In the data rows, 128 means zero.
Some points, each followed by its number:
[127 183  95 174 144  76 105 149 161 170 113 161 120  77 139  84 113 141 129 133 115  81 144  84 177 137 151 172 119 164  68  97 176 154 128 110 126 152 185  95 150 127 161  94  86  78 103 167 103 101] 0
[135 183 104 171 151  73  96 165 156 179 111 157 120  86 150  84 115 134 135 126 122  75 133  81 172 142 147 172 146 167  68 106 174 156 143 101 126 116 185  93 130 116 158 105  86  81 108 165  94  99] 1
[149 186 117 178 146  73  82 165 156 174  95 157 113  99 159  75 135 168 100 104 117  81 133  93 170 124 129 170 146 160  68  85 176 138 164  97 155 132 182 111 139 119 125 103  77  87 121 145 112 108] 2
[147 181 117 185 148  71  82 147 161 172  87 132  86 117 139  93 162 177  89 133 126  75 157  90 155 128 120 159 143 135  71  79 167 149 166 126 169 172 182 111 144 116  98 107 108 105  94  94 103 124] 3
[109 186 129 176 171  76 100 156 150 179  84 141 111 106 170  86 144 166 113 119 129  95 153  86 168 119 133 174 152 158  71  79 154 136 159  88 166 112 182  95 144 110 123  98  70  90  99 136 128 124] 4
[ 98 161 142 183 155 143 127 151 134 148  78 110 122 126 179 104 173 177 113 139  79 115 155  86  90  88  77 100 117 169 106 128  89 118 159 166 187  92 106 102 135 165 134  76  77  94 168 138 152 168] 5
[102 130 146 180 128 174 145 138 114 125  84 101 133 133 181 111 164 163 113 117  77 146 157  97  85  90  75  89 108 173 133 141  85 118 139 168 187  96  95 109 124 172 156  76  75 107 168 154 161 153] 6
[106 139 142 180 126 174 161 140 112 134  82 101 124 122 181 116 162 166 111 128  75 148 155 106  90  93  75  83 101 173 127 144  85 113 139 171 187  94  95 104 124 174 154  76  79 110 164 158 150 148] 7
[106 137 146 183 119 172 161 138 116 118  89 105 124 117 172 109 148 166 120 128  75 153 155 104  94  93  75  83  99 176 133 150  78 125 130 171 187  98  91 100 144 181 156  76  79 107 164 163 141 146] 8
[109 125 162 176 137 176 161 142 114 105  91  99 120 108 177 133 128 128 111 144  73 155 171 148 103  88  82  83  99 167 129 164  76 140 130 182 175 114  95 102 119 186 149  76  77  90 153 149 126 155] 9
[160 145 171 100 155 116 134 133 170  94 122 137  86 108 141 107  79  96  86 101  82 142 155 180 166 117 124  98 150  82 124 150  89 167 157 184 115 161  80 176 150 183 125  76 135  74 173 123 115 106] 10
New points follow, each followed by the numbers of its three nearest points above, looking only along the 7 directions in which the numbered points spread most, nearest first.
[178 119 162 120 113 125 107 171 139  85  80 125 142 184 157  78 153 181  73 104 147 137 124 173  88 102 131 127 123  82  97  72 158 145 143  90 178 156 167 153  97 112  91 136 164 136 108  98  92 177] 3 2 4
[153  85 175  82 113 172 165 153 103  76 118 125 162 182 121  75 126 150 115 128 176 135  95 184  90 110 160 130  90  97 100  72 120 156 110  92 160 143 138 136  86 145 138 150 166 166  99 107  97 173] 9 10 8
[ 77  76 180 111 166 156  96  91 139 123  89  85 142 153 134 142 162 177 113 171 104 175  77 184 119  84  80 103 132 113 169  99 147 154 130 162 173 136  95  93 126 114 118 105 137 163 150  98 128 148] 9 7 6
[131 181 158 149 128 118 152 124 185  85 116 163 135  75  81 131  77  99  93 115  73  79 142 102 172 157 106 141 121  86 156 166 125 151 108 150 149 168  93 178 182 141 109  92 122 101 170 165  94 106] 10 0 9
[138 128  84 129 135 107 161  89 125 101 156 132  93  79 103 162 151 112 178 119 167 102 115  77 141 164 167 116 181 155 138 173  78  71 114 108  95 156 100  98 150  85 143 136 169 181  86 176 148 131] 0 1 2
[118  90  73 127 130 125 161 102 150 123 138 155 113  97 103 162 142 108 138  93 153 146 171  86 105 180 176 136 186 162  71 173  78  80 150 110  93 114  93 113 130 101 132 123 164 170  74 145 182 160] 0 4 8
[171 143 104 111 128 143  93 102  83 132 185 114 124  99  74 162 115 150 173 169 153 175  97 113 134  77 120 159  90  91 169 141 165 160 121 108  86 101 140  91  86 139 156 183 148 152 124 118 148  79] 0 1 2
[151 170 169 118 130 132 136 131 174  92 116 161 106  91  96 142  75  94  82 119  75  99 151 180 184 160 126 123 125  80 138 146  96 154 137 182 115 163  88 176 155 179  98  85 115  72 159 140 110 106] 10 9 8
[111  85  75 131 124 125 154 104 154 116 140 150 117  97 110 162 131 108 153  93 155 142 168  88  92 177 169 145 186 171  73 177  78  82 141 135 102 103  91 124 137 103 118 116 157 172  70 140 182 164] 8 5 0
[129  87  95  78  88 145 138 171  80 143 183 134 120 169 146 171 106  87 169 162 138 146 155 113 101 128 124 107 105 178 171 164 149 111  81  99  84  72 160 107 119 139  91 186 153 159 112 123 132  93] 9 8 7
[178 159 100 163 133  76  73 122 172 110  89 148 151  95 159  82 182 181  73 131 138 164 146  93 119  99  95 127 114 149 100 101 174 125 141 117 175 172 167  84 126 116  87 139 160 136 103 123  81 155] 3 2 4
[127  90  73 104 122  94 161 113 141 114 151 155 115  95 130 167 155 110 171 106 162  97 153  77  99 177 162 138 186 178  86 179  76  80 103 135  84 134 133 120 148  92 123 123 140 166  81 172 159 146] 0 1 2
[122  85 164 158 130 158 129 140  96  98  98 103 162 184 121  98 135 177 131 117 167 122  88 155  76  81 111 145 108  73 111  83 176 165 148  92 184 170 147 176 110  92 140 110 148 139 124 114  79 160] 3 2 5
[165  94  84  80  81 154 107 147  76 130 185 112  99 153 114 171 117 141 173 166 144 169 117 104 126  97 138 134 108 162 173 157 147 125  88  99  84  74 162 111  88 134 120 183 151 168 117 134 144  95] 8 9 0
[129  87  73 120 126 123 163 104 154 114 140 155 120  95 101 154 144 110 144  97 158 146 168  88  96 180 173 138 186 169  75 170  76  80 135 106  95 110  91 118 135 110 129 125 162 174  72 143 182 160] 0 8 5
[ 93 163 155 167 157  94  76 142 147 183 113 137 175 169 128 100  79 110 169 119 102  75  90 119 114 144 106 167 155  84 144 132 176 127 161 155 102 121 149 183 139  89 129 103  70  81 170 125  92 117] 2 1 0
[173 130  95 120  97 170 111  93  78 105 185 121 106 124  74 147 124 159 178 146 162 173 101 117 143  79 133 159  87 102 164 130 143 134 112  81  90  87 142  95  83 132 149 181 164 161 135 154 157 110] 0 8 7
[133  83  75 111 119 136 163 106 159 107 149 152 124  93 103 158 126 101 147  97 151 140 168  88  96 180 171 143 186 169  77 173  76  82 130 124  97 112  91 118 137 121 127 114 155 174  70 140 182 166] 8 0 9
[100  81  73 127 119 149 158  91 114 145 116 130 122 117 150 167 153 108 160  93 140 162 175  99  85 173 160 134 186 178  82 175  80  73 137 141 113 103  82 120 135  94 125 105 128 166  92 147 182 157] 8 7 6
[ 75  81  97 118 133 125  89  89  96 161 120  92 151 184 166 156 180 125 176 110 151 142 148 157  81 106 109 136 179 120 158 166 138  82 106 173 104 127 124 176 144  76 100  85  93 130 166 114 150 137] 5 6 7
[169 137 104  89  95 163 123 100  78 118 180 110 102 153  83 142 135 125 169 128 153 177 122 162 141  95 167 136  92 126 171 112 147 140 114  86  95  76 133  75  81 114 152 186 160 157 144 107 175 101] 8 9 0
